Small tables with named rows and columns. After each table, cells are looked up by row and column.

forili.tsv
	bagavad	lason	zev	sog	git	pudetu	povas	nef
lebidob	0.135	0.276	0.446	0.425	0.469	0.370	0.488	0.228
gug	0.379	0.301	0.224	0.207	0.312	0.328	0.459	0.162
pigaru	0.341	0.491	0.520	0.474	0.395	0.374	0.224	0.444
nim	0.269	0.279	0.393	0.233	0.337	0.394	0.455	0.371
kig	0.446	0.239	0.413	0.211	0.331	0.520	0.511	0.453
loz	0.427	0.539	0.291	0.386	0.322	0.250	0.230	0.430
pufum	0.211	0.421	0.326	0.485	0.447	0.218	0.272	0.294
gesifu	0.198	0.260	0.294	0.235	0.354	0.296	0.440	0.772
dopigo	0.407	0.159	0.477	0.292	0.418	0.545	0.430	0.304
lakip	0.366	0.532	0.245	0.484	0.394	0.209	0.301	0.174
gunuv	0.553	0.389	0.211	0.411	0.401	0.330	0.324	0.349

What is the nef of pigaru in forili?
0.444
What is the zev of dopigo in forili?
0.477
What is the sog of dopigo in forili?
0.292
What is the pudetu of pigaru in forili?
0.374
What is the nef of kig in forili?
0.453
What is the sog of nim in forili?
0.233
What is the sog of lakip in forili?
0.484
What is the sog of gug in forili?
0.207
Row with the largest nef: gesifu

Table zagis
|  | levela | kevek | zitidu | pes | taton |
|---|---|---|---|---|---|
| mudofi | 124 | 104 | 82 | 130 | 108 |
| nur | 138 | 178 | 141 | 60 | 171 |
| gige | 139 | 189 | 113 | 43 | 183 |
| fibam | 131 | 143 | 81 | 88 | 143 |
| sis | 123 | 97 | 152 | 149 | 98 |
| nas | 141 | 190 | 122 | 43 | 183 |
| fol | 142 | 196 | 144 | 41 | 187 |
| dap | 134 | 157 | 147 | 83 | 152 |
| runamo | 120 | 90 | 83 | 145 | 95 |
| soz | 123 | 113 | 129 | 127 | 114 |
| dezotiv | 128 | 138 | 98 | 95 | 138 |

taton of nas: 183
taton of sis: 98
zitidu of soz: 129
zitidu of gige: 113
taton of nur: 171
taton of dezotiv: 138
taton of dap: 152
zitidu of dap: 147
taton of soz: 114
kevek of fibam: 143
levela of fol: 142
pes of nas: 43
zitidu of sis: 152
pes of nur: 60
levela of dap: 134
pes of dap: 83
levela of gige: 139
pes of dezotiv: 95
levela of fibam: 131
kevek of dezotiv: 138
Row with the largest zitidu: sis

gezug.tsv
	mag	bab	meva	bola	zimud	pem	zefifef	mil
damid	0.1	0.4	0.3	0.1	0.8	0.6	0.1	0.6
ruko	0.4	0.4	0.4	0.4	0.1	0.2	0.4	0.2
maf	0.4	0.4	0.4	0.4	0.4	0.3	0.4	0.3
rokofig	0.3	0.4	0.4	0.3	0.2	0.4	0.3	0.4
lovok	0.3	0.4	0.4	0.3	0.0	0.3	0.4	0.3
goko	0.5	0.4	0.4	0.5	0.8	0.2	0.5	0.2
gav	0.5	0.4	0.4	0.4	0.1	0.1	0.5	0.2
vokot	0.2	0.4	0.3	0.2	0.5	0.5	0.2	0.5
guz	0.3	0.4	0.4	0.3	0.3	0.4	0.3	0.4
fosi	0.5	0.4	0.4	0.5	0.3	0.1	0.5	0.2

bola of damid = 0.1
mag of fosi = 0.5
pem of maf = 0.3
bola of lovok = 0.3
zimud of maf = 0.4
zimud of ruko = 0.1
zefifef of guz = 0.3
zimud of guz = 0.3
bab of maf = 0.4

Table tuz
	ridekef	pipuba	fod	nudig
furuzu	33331	18752	55450	53361
lema	62981	21753	42234	81807
kekoma	38274	63579	13860	17858
ziruro	68314	61577	13860	40917
dodeda	68461	57108	14754	41850
bukubi	36211	48428	26269	18604
nas	43950	18752	56182	82368
mikaga	36083	39161	34492	32429
pif	33331	46681	27047	17858
lafid	50410	24555	41544	63879
teli	57806	47658	24895	47297

What is the ridekef of lafid in tuz?
50410
What is the ridekef of kekoma in tuz?
38274
What is the nudig of lema in tuz?
81807
What is the ridekef of pif in tuz?
33331
What is the pipuba of kekoma in tuz?
63579
What is the fod of nas in tuz?
56182
What is the fod of ziruro in tuz?
13860
What is the nudig of mikaga in tuz?
32429

vinof =
columns: gep, mir, dapugaz, mog, vome, lakeb, tisosi
kof: [0.614, 0.375, 0.577, 0.683, 0.651, 0.513, 0.586]
zurikib: [0.760, 0.358, 0.541, 0.356, 0.307, 0.953, 0.658]
sabif: [0.620, 0.421, 0.727, 0.552, 0.392, 0.803, 0.716]
demup: [0.630, 0.337, 0.489, 0.614, 0.428, 0.770, 0.709]
mitim: [0.814, 0.232, 0.616, 0.461, 0.608, 0.632, 0.475]
vuzela: [0.694, 0.424, 0.609, 0.562, 0.684, 0.512, 0.492]
berafaf: [0.892, 0.009, 0.574, 0.442, 0.511, 0.766, 0.504]
zar: [0.920, 0.016, 0.592, 0.401, 0.519, 0.763, 0.482]
nefotup: [0.671, 0.399, 0.613, 0.599, 0.675, 0.508, 0.510]
pubosu: [0.828, 0.440, 0.616, 0.272, 0.402, 0.885, 0.553]

vome of zurikib = 0.307
tisosi of pubosu = 0.553
gep of pubosu = 0.828
gep of kof = 0.614
dapugaz of nefotup = 0.613
vome of vuzela = 0.684
mir of mitim = 0.232
tisosi of mitim = 0.475
Row with the largest mir: pubosu

